The rows below come in pairs that one turn or mirror swaps. Which row does each named row swap with?
Fiv: [-12.9  -1.6  13.8  13.4   5.0  -7.1  -7.2  25.2  -3.1   2.8  21.3  -9.1
  13.5 -10.1  18.4  10.3  -4.9  -0.9  -2.4   2.5 -11.8  -2.8 -10.5 -11.8
   0.7]
nabo: [ -2.0  -3.9  -2.9  -6.7 -12.2  -2.4  -3.7  20.4 -18.7  18.7  -4.0 -14.0
  -9.4 -18.4   7.2 -10.9   5.5 -18.7   5.6  -6.7   5.3  -9.7   2.8  -4.2
 -19.2]
saza: [ 11.9   3.8 -10.8  -7.7  30.0  19.6  -5.2  19.2  -5.5   1.2   5.2  10.6
   7.6  16.6   1.4  -8.8  18.4  -6.9   1.4  -8.5 -16.5 -11.1   3.9 -23.4
  -8.6]
vevag: [ -3.6  10.6   3.4  -3.2  -8.6   1.8 -22.5  -2.1   6.7   0.3   6.5  11.3
 -18.8 -40.3 -10.0  -2.8  -1.2  -0.6   6.2  -7.3  25.4   1.5   3.5 -10.7
  -1.8]
magat: [ 12.8  -2.3  12.1  -5.1 -12.6   1.5 -16.2 -16.0  -4.1  -6.0 -12.2   6.0
 -15.8 -12.7 -20.5 -24.0  11.7  -0.2  -9.6  -7.0   7.7  -3.8  16.7 -25.1
 -15.3]
fem: [ -7.8   6.0   7.8  -3.7   6.5 -17.3  -3.0 -20.2   5.3   3.6   2.0   3.8
  -6.9 -49.8  -2.7  -2.3  -5.9   8.3  -0.4  -7.8  -5.3  -5.4   9.2  -2.3
   9.2]
Suviz: [ -7.6  -8.9  14.7  -6.5  15.0  43.2 -13.9  10.4   5.5   2.7   7.1  11.7
   2.4   2.3 -14.2 -12.5  -4.5  -3.8 -11.5  -1.9   0.5   1.4  -0.1   2.7
 -10.9]
zeri: [  9.3   3.4   2.4 -25.8   9.7  15.6  -4.1   1.2  -8.7  16.3  27.4  -2.5
  -2.1  21.1 -15.2 -13.0   8.6   4.9   6.3   8.8  -4.3   6.0  -5.2 -21.9
 -12.3]
Zopaf: [-13.3 -10.1  -3.5   0.6   9.6  24.0  38.3 -18.8   2.2   0.9  -0.3  18.7
   0.2  10.4   3.5 -16.0  -2.1  11.4  14.5  -9.2   8.3   5.4  -0.6  -0.1
   3.0]
Kaba: [  5.1   1.1 -24.0   0.1  27.2  25.0 -11.1  12.8  -2.4   8.6 -10.3   5.7
   0.0 -11.7   1.0   3.7  14.5  -1.3  -3.6  -9.3 -14.1  10.5   5.6 -26.5
  -4.8]
nepo: [ -7.6  13.3   3.2 -16.1   3.1 -15.0  -1.5  32.9 -11.8   9.7  14.7  -8.1
   0.8  -1.0   2.8   4.4  -4.1 -15.9   5.7 -22.5   2.8   2.3   9.8 -10.6
 -21.8]
damud: [-17.7  10.1 -10.3   4.2  -1.7 -23.1  -8.6 -18.2  15.6  -4.7   8.7   4.0
   4.1 -22.1   7.8   4.3  -0.5  -3.9  18.8 -16.4  -2.8   4.3 -14.0  -5.8
 -21.6]
Fanob: [  2.7  -5.5 -10.9  10.7  -6.0  -0.9   1.7 -24.0  25.2   4.3 -16.8  30.9
  -8.6  -7.1   4.7  -6.8  12.1  10.8 -11.5  -1.5   2.0   9.4   7.7  -5.3
  21.8]
resod: [  6.3  -0.9  39.8   2.4 -13.9 -10.6  20.8  -5.5   1.4  13.9   5.4   9.7
   6.6  -1.6  -6.2 -17.6  -8.4  -2.3 -10.6  -6.7 -24.6   2.7  10.0  -7.5
   0.1]
porob: [ 20.0   1.2   5.3 -11.7   5.0  -1.5   9.3 -15.3  16.9   9.7 -25.4  27.3
  -1.0  -3.7 -14.9  18.7  -8.0  -7.9  13.3 -18.6   9.9 -13.5   8.5  -6.1
  -3.4]
mefun: [  8.7   4.4 -17.6   4.9  14.0  20.2   2.3 -34.7  -2.7  -4.7  -4.3  -7.5
   6.5  -2.4   0.9   5.4   6.6  14.1  12.1   9.2 -11.0  -6.7 -11.6   4.5
   1.5]
pefek: [ -2.7 -14.5  -4.4   3.5  -3.1 -17.1 -11.3  38.3   1.2  -8.9   8.6   3.5
  10.4 -14.3  14.6  -1.8  11.0  -7.9  -7.9 -13.1   2.7   7.5  -8.8 -11.0
 -11.7]
damo: [ 10.2   5.6 -13.1 -11.7  12.5  18.7  -2.7 -17.5 -14.2   5.7  -4.9  18.4
   0.5  -2.4 -10.8  21.0  32.3   2.5  10.1  -5.5   3.5  -1.7  -2.1   8.8
 -10.3]
fuvis: [ 18.7   4.1 -11.2  -6.9   0.2  29.0   4.1 -22.7  -2.0  13.0  -7.7  29.4
 -11.8   6.6   5.5  15.0  11.9   0.6  -6.7  -0.6   1.5  -0.9   7.1   8.3
  -1.0]
fen: [ 12.0   1.3   9.1  -7.1  -8.0  -4.4  35.8   1.9   7.2  -1.1  -4.6   9.4
 -15.9   2.2  -7.3  24.7   7.1   5.1  -8.6  -4.2  22.0  -3.2  -7.5  -8.0
   4.2]
kegog: [  0.7  13.9  -0.6   5.1  -9.5  11.2  10.4  -0.9 -24.5  -5.4  -0.8 -11.6
  -4.4  -8.5 -14.5 -23.3   6.9  13.7   2.0  -2.5 -18.3   1.0  24.3  -7.3
  -1.0]
tamar: [ -1.2   0.0  -7.9  -6.3  21.2 -28.4   1.6   9.0  -1.0   0.9  14.4   6.1
   3.1  18.5   0.6 -32.9  10.5   7.4  18.3  -0.5 -18.5   2.7  -2.0  -1.2
  -7.7]
girod: [  0.8 -10.9 -25.7  -2.6 -10.6 -19.0  19.3  -3.7  10.1  -6.6   9.2 -13.3
   4.7  30.7   0.3   0.4  -4.1   7.7   3.5  -8.2   0.2  12.5   4.7   2.0
  -2.4]
rifi: [  8.3  17.7 -21.5  -6.4  -0.9  24.0  -5.0 -23.0   2.6   1.7  16.7   8.2
  -8.7  -6.9 -12.0 -16.4  13.5   4.8  -8.5 -21.0  -6.8  -0.8  22.7  -8.7
 -10.0]
piv: [  6.2   8.7   7.0  -2.8  20.6  -6.9  -5.2  -2.4   9.0   0.3   3.1   2.1
 -13.7  43.6  -3.3   0.8 -16.8  -1.7  -2.9  -9.0   9.2  13.4   1.3   1.9
  -6.4]
vefe: [ -6.4  -6.5  -0.6  -0.5  -3.9 -18.8  -9.8  12.8  -8.8  -5.9  -6.1   9.5
  15.9   5.7   3.5 -30.7  20.4   1.8 -14.2  -4.1 -27.2   2.7  11.5   5.9
  -0.8]
Lopep: [ -4.9  -0.1 -19.9  -4.9  10.6   7.3 -26.4   9.9   2.1   7.2   7.9  10.2
   8.9  20.0 -11.3 -31.5  -0.6  -1.7   8.8 -15.0  13.4   3.3  10.5  -4.6
  -4.5]
Gukun: [-13.9   5.9 -11.1   1.5  13.9 -12.5   5.4  -9.0  11.5  -7.2  26.3   7.4
  -1.9   0.0   1.4  11.8 -22.8  17.9  11.7  -0.8 -11.4   5.4 -18.1   7.5
  10.1]
nerof: [  2.6   8.1  -6.5  -8.6  23.8  34.7  -2.1  13.2   3.6  13.9   1.9   6.7
   3.0 -27.6  -9.8 -23.3  -0.5   4.6   1.5  -5.0 -10.7  -2.0  -5.4 -14.2
  -6.2]
Siv: [ -1.9 -19.4   5.2 -11.5  12.2   4.9  18.6 -11.2  26.4  15.1   5.7   5.3
  -6.2   9.4   8.4   1.1 -14.2 -15.3  12.1  16.6  -7.4 -13.0 -12.7  -0.9
   0.0]
Rumol: [  8.6   6.9  25.4   1.2   6.0   4.9  23.7  14.0   2.3   3.1   6.4   5.2
 -17.5 -27.7  -7.9  -5.2  11.0   3.0 -27.2  -7.9  -6.3  12.1   4.8  -5.6
   3.9]
dufeb: [ -4.0   6.2  14.5  -4.6  37.4 -18.2 -28.8  -7.7  -5.3   3.5   8.6   9.9
  -6.5  -4.9  -7.9   7.9  -9.1   2.2   4.1  -0.1 -15.4   0.4  13.0 -15.0
  -3.0]
Zofa: [ -8.4   4.2 -19.6  -5.1 -21.2  21.3 -28.1  -0.1   6.8 -13.4   9.2  19.2
   7.6   2.6   0.3  -9.8   7.1  -4.0 -15.5  -9.9   1.8  -8.5  11.5 -13.5
  -1.3]
dizi: [ -2.9  -3.8  41.4  -5.3  30.0  -7.3 -22.6  -3.3   4.1  -5.2   1.1  -0.9
  -9.9   7.6   1.8   0.9   2.5   2.6  -6.0  -1.9   3.4  -1.0   0.2  -8.1
  -0.3]
Ledo: [ -1.0  -0.9   7.8   4.8 -21.4  11.9  39.4   6.2  13.6  -2.7  -4.5   5.9
  11.7  12.8   3.9  16.2   3.8   4.5   9.5  -6.8 -13.0   8.1  -1.1  -4.1
   0.4]
gama: [  9.7  18.6   5.5  -6.1  -9.9  14.4   6.9 -26.3  -5.4  -1.3   5.9   5.2
   2.7  -3.4 -27.0 -26.0  -4.1  -4.6 -10.0 -10.5  -7.0  -9.4  10.0 -26.3
 -17.9]
sapid: [  6.5   5.1   7.6  -0.8  -2.7  -1.6  38.1 -14.3   4.6  -8.2   2.0  12.7
  -4.3 -37.2  -3.7   7.7   4.9   2.6 -11.4 -10.8 -10.9  11.8   4.6   4.7
  -5.9]
ripel: [ -3.1 -24.2   7.1   5.5  -6.4 -29.5   2.6  12.7   4.9  -3.7   5.4  12.6
  -1.9  -8.4  23.0  -7.4  -1.0 -11.0 -13.9   6.8  -6.0  20.5   8.5 -11.4
  11.4]
Gurut: [ -7.4   3.2  -0.3  -5.8  13.5   6.2  22.2 -21.2   2.9 -14.5   3.8   3.0
   3.3   5.2 -11.8  10.8 -10.3  22.8  17.8   4.3  -9.6 -11.9 -13.4  13.1
  10.8]
Nizer: [  3.5  11.9  11.3   9.4  27.5 -12.2   9.4  -6.6  -7.2  -6.9  12.4  17.0
   1.3  -7.1 -12.6   6.3   8.2  -5.5  -8.1 -32.4  -9.4   6.8  27.5 -14.9
 -10.6]
Nef: [ 20.9  -7.2   5.2  -0.2 -22.4  19.2 -24.3  -0.3   1.9  -4.5  -6.8   9.5
   0.7  24.1  -5.3  11.5   6.1   4.0  11.5   2.8   4.2 -10.1  -9.8  -1.3
 -10.9]
lazo: [ -9.5 -14.3  -0.6  -0.4   5.6  -1.7  17.1   6.1   3.6   2.9  14.3  -4.0
   5.7  -0.3  13.4  -7.8 -22.0   7.8  15.3   9.1 -20.5   6.0 -25.5   3.2
  -1.3]
kilag: [  0.6  -6.5  -6.5  -5.1  -7.7 -12.7 -45.7   0.4  -1.1   1.8   8.8   8.9
  -8.9  19.5  -2.9  -5.0  -8.7   1.8   5.1  -7.8   6.6   7.0  -1.1 -12.8
  -5.7]
lera: [  1.8   5.2 -31.5   0.3 -23.2  15.1 -11.8 -11.0  -1.9  -2.3  -0.1   7.1
   0.3 -17.1   0.0  24.0   1.9   6.0  -2.9   0.3  -7.6 -11.9  -2.1  -8.5
  -7.0]
nabos: [-10.8  -0.7 -10.2  -3.0 -27.1  -7.5  30.2   6.4   4.5   3.3   3.8   3.2
  21.3  26.1  -2.1  -8.7  -4.8  -4.0  -3.5  -3.0   6.1  -8.8  -1.0  -6.8
  -2.3]
zun: [  7.6  -9.7 -12.0   2.9  -9.6   1.4  10.2 -38.4  14.6  -0.4   3.1   6.1
   0.9   1.1  -0.4 -13.8  14.3   5.2   8.6  15.8 -15.2  10.4  -6.0   2.9
  11.3]
gige: [ -1.9  -9.7 -13.0  -8.7  -2.4 -22.1   2.3 -28.0  28.9 -11.3  -6.2  -4.3
   0.0   7.1  -4.9  -7.1 -16.2  -0.5  -5.5   4.4  -3.9  -2.6   6.1 -22.3
  11.0]
lavus: [  9.2   1.8  12.5   2.3  19.1  -5.2   2.8 -14.1  21.0   8.0  -8.6  27.8
  -2.5  21.8  -3.3 -17.9 -12.7   6.4  -5.0  -7.2  -7.4 -12.0  23.0  -3.2
  18.2]
lar: [ 18.3   7.2 -21.9   1.1  -9.6 -18.3  30.0  15.8   6.7  -5.3  18.7   8.3
   2.1   2.9  -7.6 -19.4  -2.7   7.2  19.2  -3.2   3.5  -9.6  -0.3  -8.0
  -7.0]
simar: [-11.6  -8.3   2.7  -2.5 -29.7 -27.7  10.2   7.7  10.6  -0.9   9.4  21.3
   0.2  14.5  10.1 -16.1   1.2   3.6  -3.5   2.1  14.7 -11.1   5.6   4.2
   8.5]
nurap: [ -6.2   6.0 -12.9  12.1  21.3 -22.5  -1.8   5.0  19.5  -9.9   7.0   1.3
   2.1  11.2  -3.4 -10.1 -21.5   2.4 -23.6 -14.8 -13.1   5.9  14.1 -22.4
   3.8]
Nus: [ -0.7   6.0  -5.8  -3.3  -8.9 -15.7  14.1   2.4  -3.6   3.2  10.5   4.1
   7.0  -3.0  -8.0  43.4  19.7  -0.2  12.9 -10.3   3.6  -0.8  -1.0   2.5
  -5.0]
Situl: [ 15.3  20.2  10.6 -20.0   9.9  11.0  -2.7   1.4  -1.8   9.7  16.6  16.6
   0.7   1.4 -26.3  -5.7 -17.1  -1.9   6.9 -22.9 -11.3  -5.5  21.5 -20.9
 -14.6]
veg: [  3.7  -0.5  14.7   4.5   1.5 -15.1  28.4  -1.8   7.4  -4.6  17.5  10.7
  -7.7 -27.6  -9.0 -24.1  -5.6   4.5 -20.2  -4.5  -0.1   5.3  -6.5  14.0
   0.2]
bok: [  5.0  -0.5  18.6  -2.2 -31.4  24.8 -18.2   9.7   1.8  -1.9   5.3  16.0
  -9.6  10.2  -0.5   6.3  -3.0   6.6   8.8  -2.6  16.6  -1.4   0.7  -1.7
 -10.4]
numok: [  2.8   9.0  34.2   2.0  -8.3  -0.6 -11.8   9.3   0.9  -4.7   9.4  20.0
   4.7  27.9  -0.4  12.3   3.2  -4.1 -14.1 -11.3 -17.9   5.6   2.4   3.5
  -3.1]
mezu: [  7.4 -22.1   4.8 -11.3  10.2   6.0   3.0   0.8   4.8   2.8  -5.3  37.6
   1.6 -11.0  16.8  15.5  13.6   1.7   2.9   1.0  18.0 -18.4  -4.0   7.7
   3.0]
lun: [  8.6   3.0  13.4  -5.3 -25.1   8.2   5.9  17.9   3.5  15.6  -4.6  13.9
   9.0  -8.7 -14.0  -4.9  -4.0  -7.7  14.6 -19.9  19.4 -14.9  -4.1  -7.5
 -18.8]
sog: [ 19.4 -12.0  21.1  -8.0   4.1  -9.6  14.7  -8.0  20.5  12.6  -9.0  20.8
 -11.7   8.1   1.4 -13.1 -15.6   0.2  -5.6   1.4  -2.8  -0.4  26.5 -16.5
  11.6]
tenok: [ -9.8  -2.0 -13.7 -10.3  10.1 -13.0  -7.5   8.8   6.9   7.3  -2.3  12.8
  26.7 -22.8  -8.1  -6.3  12.8   3.4 -24.2  -6.8 -13.1  21.4  13.3  -5.6
  -4.7]
pebev: [ -6.9   7.4  24.7  -7.1  -6.5  -0.3 -36.1   6.2   6.4  -4.7  14.2   2.1
   0.3 -22.3  -2.9   2.9  10.9   8.1 -14.9  -5.3  -1.1   1.5   1.2   7.6
   1.0]
karap: [  7.8  -7.1   0.9   4.3  23.0   5.4   7.1  -1.6   6.5   3.1   1.0  12.6
   9.6 -50.0  -8.2   3.0 -13.2   2.0  -1.7  -8.9   5.5 -12.1   1.1 -18.1
   0.4]
daru: [  5.9   9.8 -10.5  -6.9  -6.7 -17.5  -5.3 -13.8  14.3  -9.3  -9.4   6.0
  -0.6 -22.1 -19.4 -18.7   9.6   7.0  21.0 -10.8   7.1 -18.0 -14.2   4.9
 -12.2]
siso: [  5.6 -29.7  -0.4  -1.5  10.5 -27.4   6.8  -0.2  20.6  -1.0 -15.5  17.5
   1.7 -21.0  20.2  -0.6  -5.4 -12.6   6.3 -15.8   4.1  -7.1   6.5  -8.6
   0.9]
diten: [  6.8   6.0 -21.9   1.3  37.2   4.9  -6.0  12.3   2.7   0.5  15.8   8.1
  18.4  26.0   2.3 -15.6  -3.1   5.7  -2.8  -7.0  -1.4  -3.9   2.2  -3.3
  -0.4]
serof: [ -3.7   5.2   5.9   0.2  37.6 -23.3   9.9  -6.4   3.2  -4.7  11.5  10.9
  -0.8  31.4  -0.2   0.8   6.4  -0.1   4.0 -13.4  -4.7  11.3   2.3   5.1
  -1.3]
Mozud: [ -4.5  -8.9 -10.3  14.9   7.1   3.5   4.3  11.7  15.5  -8.0  -8.3  31.2
  10.1 -10.4   9.7  26.6  20.0   6.7   7.2   0.4   8.2   2.1 -11.3   2.8
   0.6]
golu: [ -1.4  -8.1   4.5 -10.8  -7.7 -14.0  11.8  18.9 -17.5   8.8  11.3   3.2
 -18.8 -10.8   9.6   8.6 -19.1 -10.0  17.6 -18.5  10.2  -9.4  -2.3  -1.2
 -15.4]
tik: [  0.6   9.1  18.2  -7.9   6.3   3.5   2.8   3.0 -29.6   1.6  14.8  16.6
 -20.6  12.0   3.3   3.5  -6.5  -6.4 -15.8 -22.1  -0.1  -8.1  19.3 -15.7
  -9.6]
pasa: [ -0.6   3.4 -14.6  -4.1   2.6  16.3   2.8 -11.7  -8.5  -5.1 -12.5  12.4
   2.3 -17.9 -17.3 -18.9  25.9  22.9  19.1  -1.7  -4.1   2.2  -3.3  12.3
  -7.1]

Swapped with numok: porob
Swapped with sapid: nepo
Swapped with tik: fen
Swapped with fuvis: piv
Swapped with golu: Rumol
Swapped with kegog: lar
Swapped with bok: sog
Swapped with dizi: mezu

